One turning vector, and how many ticks it has turned:
The counts run from 0 to 823.
[ 10  -8  -1   3   1 -14  19 -16  -6  -4  -8   9  -9  28  -1  16 -19  10
   9 -19  -9 -12  10   1   9  -5   7   3  -3 -10  -4  -3  -1  -7   5  -2
  -7   7   6  -6  -3  -7 -18  -4   0  -9   0   6  -5   6  -6   8   1  17] -> 430
[ 12  -2 -10  -6  -7  -3   6 -29 -13   1  -3  13 -19   7  -6  12 -19   5
  -1  -6 -28 -11 -13  -7   6  -3   7  -3   3   7  -2   0  12  -9  -1  -5
  -1   1  13  -2   4   0 -18  -2   0 -13  -7   3 -10   8  -2  12  -3   0] -> 388
[ 13  -3 -19 -18 -10   5  -1 -23 -11   7  -4  10  -9  11  -4   8 -20  10
   4  -6 -24 -13  -3  -6   6  -6  17   3  -5  -7  -5   9   1  -5  -6   4
   4  10  13  -3  14  -4 -18  -2   8  -2   1   5  -3   8   1   7  -6  10] -> 282
[  4  -8  -2  -4  -7  -8  16  -9  12   4   9  15 -11  18   1   6 -16   9
   4  -8 -31 -12   9 -13  -5  -7   1  -5   4 -14   5  -8  -3 -13  -9   1
 -10  10   2  -2  -1  -2  -8 -18  -9  -2   1  -8  -1   7  -1   4  -2  22] -> 128
[  8  -5  -6  -5  -7  -3   8 -14   5  -1   8  18 -10  10   4   5 -17  15
   0   3 -30 -12   2 -16  -3  -5  -4  -9   0   4  10  -8  -4 -15 -16  -5
  -1  12   5  -1  -7  -3  -8 -15 -10  -4  -6 -13 -13   9  -4   4   8   8] -> 663
[ 12  -2 -13 -12  -3  -5   5 -21 -10  -4   2   9 -15   9  -4   6 -22  10
   3  -1 -11  -6   3 -12  -4  -2   6   7   5   8  -8  -2  -2 -10  -4   8
   4   8  22 -10   7 -12 -14 -10  10 -10  -9   8 -16   6   3  16 -13  11] -> 397
[ 16   0  -6  -5  -3 -10  13 -26 -16  -4  -8   8 -17  13  -9  15 -19   1
   6  -7 -14  -9  -6  -1   0  -1   4  -5   5   3  -4   0  10 -11   1  -1
  -5   2  17  -7   3  -8 -15  -3   7 -16  -6  11 -13   3   2  16  -2   0] -> 74
[  9   3 -13 -18 -13   3   0 -13  -2   7  10  12 -13   3  -3   4 -21   8
   0  12 -32 -14  -5 -14  -5  -4   8  -7   2   1   6   1  -3  -8 -15   2
   3  12  10   2   8  -3  -9 -12  -3   2  -3  -6 -11   9   5   9   3   5] -> 272
[  8  -1   0 -13 -11 -13  19  -5 -13   6   6   0 -18  18 -12  10 -20   4
   3  -4 -11 -11   9  -1 -12  -2   3   1  10  -9  -1  -3  -3 -12   0   9
  -8   6  11  -5  10  -3   0 -18   6  -5  -6   1 -14   4   7  14 -10  22] -> 404
[ 21   0 -15  -7   4 -12   7 -23  -8 -12  -1  14   0  13   4  12 -20  13
  13   2 -11 -12  -1  -2   1  -1   3   2   3   6   5   0   0 -13 -11  -4
   4  12  16  -3  -4 -18 -17 -10   3 -10  -2   2 -15   4   6   5   1   4] -> 574
[ 18 -10 -13 -10 -12  -5  -1 -13 -22   2   9  13 -14   9  -3  -1 -21  14
   4   2 -27 -16   3 -13  -2  -9   3  -3  -2  -1   9   4  -4 -15  -4  -4
  -2   4   7  -1   8   2 -11  -7  -2   0  -4  -7 -13   8   4  -1  10   5] -> 699
[  8  -7  -4  -3  -1  -5   5  -3  -4  -3   1   4  -9  27   0   9 -21  11
   7  -5  -8 -10  24 -14   0  -5   3  -7 -16  -7   4  -5 -16  -9  -5   2
  -3  16  13 -10  -3  -7 -16 -11   4  -2  -2  -3 -15   8  -8   9  11  10] -> 333
[  4  -7  -5  -3  -8  -5  12 -16  -4   8  -5   5 -14  23  -1  14 -23   6
   1 -15 -19 -15   5  -2  11  -8  18   3  -7 -13  -9   5   0   3   6   4
  -2   8   8  -5   6   0 -21  -2   0  -5   2  10   2  10  -6  11  -2  13] -> 103
[ 11  -9  -2  -3  -1  -9  14  -9  -6  -4   2   9  -8  25  -2   6 -17  17
  10 -15  -7  -9  21  -9  -2  -4  -3   4  -1  -8   3  -8 -12 -14  -2   3
  -7   9   8  -9  -2  -7  -9 -12   5  -5  -4  -5 -14   5  -4   4  -3  24] -> 117
[  6   4   2  -6  -5  -9  20  -4  -6   5  -2  -1 -14  29  -8  19 -22   5
   3  -3  -7 -13  15   3  -3  -4   1  -3  -6  -5   5  -7 -10  -7  -1   0
  -2  15   4  -3  -6  -2  -3 -17   5  -6  -5  -7 -18  11  -5  13   5  15] -> 11
[  8  -5 -10  -4  -9  -2   6 -18  -9   5   0  13 -11  19   3  11 -24  17
  -4  -9 -20 -16   4  -5  15  -9  12  11 -10  -1   0   5 -11   0   3  -3
   7  11   2  -1   1   1 -14  -6  -2  -2  -4  -5  -4  17  -7   2   3  13] -> 422
[ 14   2  -8  -8  -2  -6  13 -19  -5  -1 -16   4  -4  24  -7  21 -16  -1
  15  -6 -15 -11   0   4   1  -2   9 -14  -7 -10   3   1   9  -9  -8  -2
  -4  12  13  -4  -4 -10 -20  -5   7 -11   6   6  -7   0  -1  14   7   1] -> 466
[ 16  10 -11 -12  -3 -12  18 -17  -3   0 -10   6  -1  19  -3  23 -21   3
  11   5 -14 -16  -7  12  -1  -2  11  -3   5  -3   2   4   7  -5 -11  -1
   2  15  12   1   0 -13 -12 -11   2  -8   4   5  -7   6   9  11   1   3] -> 679
[ 11   2  -6 -11 -15 -11  11  -5 -12  12   7   3 -16  15  -8   9 -23  -3
   3   8 -28 -20  -3  -2  -8  -6  10 -12   2 -11   6   5   4  -8  -4  -1
  -8   5   8   2  11   3  -8 -14  -3  -1   2   2  -7   6   7  10   9   0] -> 592
[  4 -10  -6   4  -7  -6   5 -14  -6   3  10  13 -21  13   3   6 -26  12
  -8  -4 -26 -14   5 -18   8  -8   4   3  -5   6  -2  -4  -8  -5   2  -4
  -2   4   8  -6   1   2 -17  -8 -10  -4  -9   1  -7  16  -9   7   7   4] -> 524
[  5  -5  -3  -7  -2  -2  10  -5   0   0  -4   4  -8  27  -4  11 -18   8
  10 -13  -8  -7  23 -13  -1  -3   5  -6 -13 -14   0  -5 -10 -10  -5   6
  -5  15  12  -9  -2  -7 -16  -9  10  -2   0  -2 -11   3  -8  12   1  17] -> 331
[  7   4  -6 -14 -13  -5   7  -7  -8  11   8   2 -18  10  -9  11 -23  -3
   0  12 -28 -16  -3  -7 -12  -6   8 -16   0  -3   6  -1   4 -10 -10   2
  -4   8  12  -1   8   2  -8 -14  -1  -2  -3  -1 -12   7   6  16   9  -2] -> 590
[ 16  -6 -13 -12  -5  -6   9 -24 -16  -5   1  12 -10  10  -2   4 -20  15
   8 -10 -11  -9   0  -7  -1  -3   6  12   9  -2  -7   2  -2 -11  -1   7
   1   5  15  -6   9 -12 -15  -7   8  -8  -4   7 -10   5   7   8 -15  18] -> 395
[ 13  -8 -11  -9  -5  -2   6 -21 -18  -1  -6   8 -14  16  -6   7 -17   8
   7 -17 -14  -6   4  -8   4  -4  10   2  -3  -8  -9   3   1  -9   2   6
  -2   3  17 -10  10  -6 -22   1  11  -9  -2  11  -7   3  -2  10  -8  14] -> 608
[ 12  -2 -17 -10  -7  -9   3 -17 -11   4   4   8  -8  11   3   6 -26   8
   5   2 -20 -17  -4  -5   3  -9  20   8   3  -4  -9  10  -1  -1  -3   5
   1   8  15  -4  14  -9 -19  -8   1  -2   3  14  -1   8   8   7  -5   6] -> 496
[  9 -11  -6   4  -3 -13  16 -18  -3  -3  -4  16  -8  24   2  12 -19  13
   5 -19 -18 -16   5  -2  12  -8   9   8  -3 -10  -1   0  -4  -5   4  -4
  -4   6   2  -5  -1  -6 -18  -6  -5  -7   1   4   3   9  -5   0  -2  16] -> 746
[  5   5   0 -11 -11  -7  15  -2 -13   9   6  -1 -20  21 -10  14 -27   6
  -5   4 -12 -14  11  -1  -6  -4   3   1   0   2   3  -4 -10  -7   0   3
   0  11   5  -3   3   2   2 -17   4  -3  -9  -8 -20  14  -1  15   3  13] -> 728
[  7  -9   2  -1  -5 -16  15  -6 -11   2   7   2 -20  19  -8   4 -21   3
   5  -9 -12  -9  15 -13 -10  -5   1  -5   6 -10  -3  -7  -4 -14   4   8
 -13   2  16 -10   6  -4 -10 -13   1  -8  -4   8 -12   4   1  14  -3  14] -> 619
[  5   4  -4  -8 -10  -6  19 -11  11  10   3  13  -6  15   0  17 -19   6
   0   4 -32 -17  -4  -2  -2  -4   5  -8   3  -5   9  -4   1  -6 -14  -4
  -2  15   0   6  -5  -1  -4 -18 -11  -2   0  -9  -4  12  -1   7   5  11] -> 452
[  7  -1  -3  -1   4  -6  11 -14   2  -8  -1  10 -12  18   2  13 -21  11
   5  -7  -6  -5  15 -16   0  -2  -2  -2  -5   7  -2 -13  -8 -13  -7   2
   0  14  17 -11 -11 -12 -14 -11   2 -11 -11  -2 -18  10  -9  15  -1  10] -> 436
[ 14  -1  -6 -10  -1 -13  13  -9  -5  -2   3   3  -8  16  -6   8 -19   0
  16   2 -13 -12   7  -6 -15  -2   4 -13   8 -10   2  -2   3 -17 -10   9
  -9   7  20  -6   6 -12 -13 -16   4  -6   2   7 -11  -4   9  14   0   7] -> 581
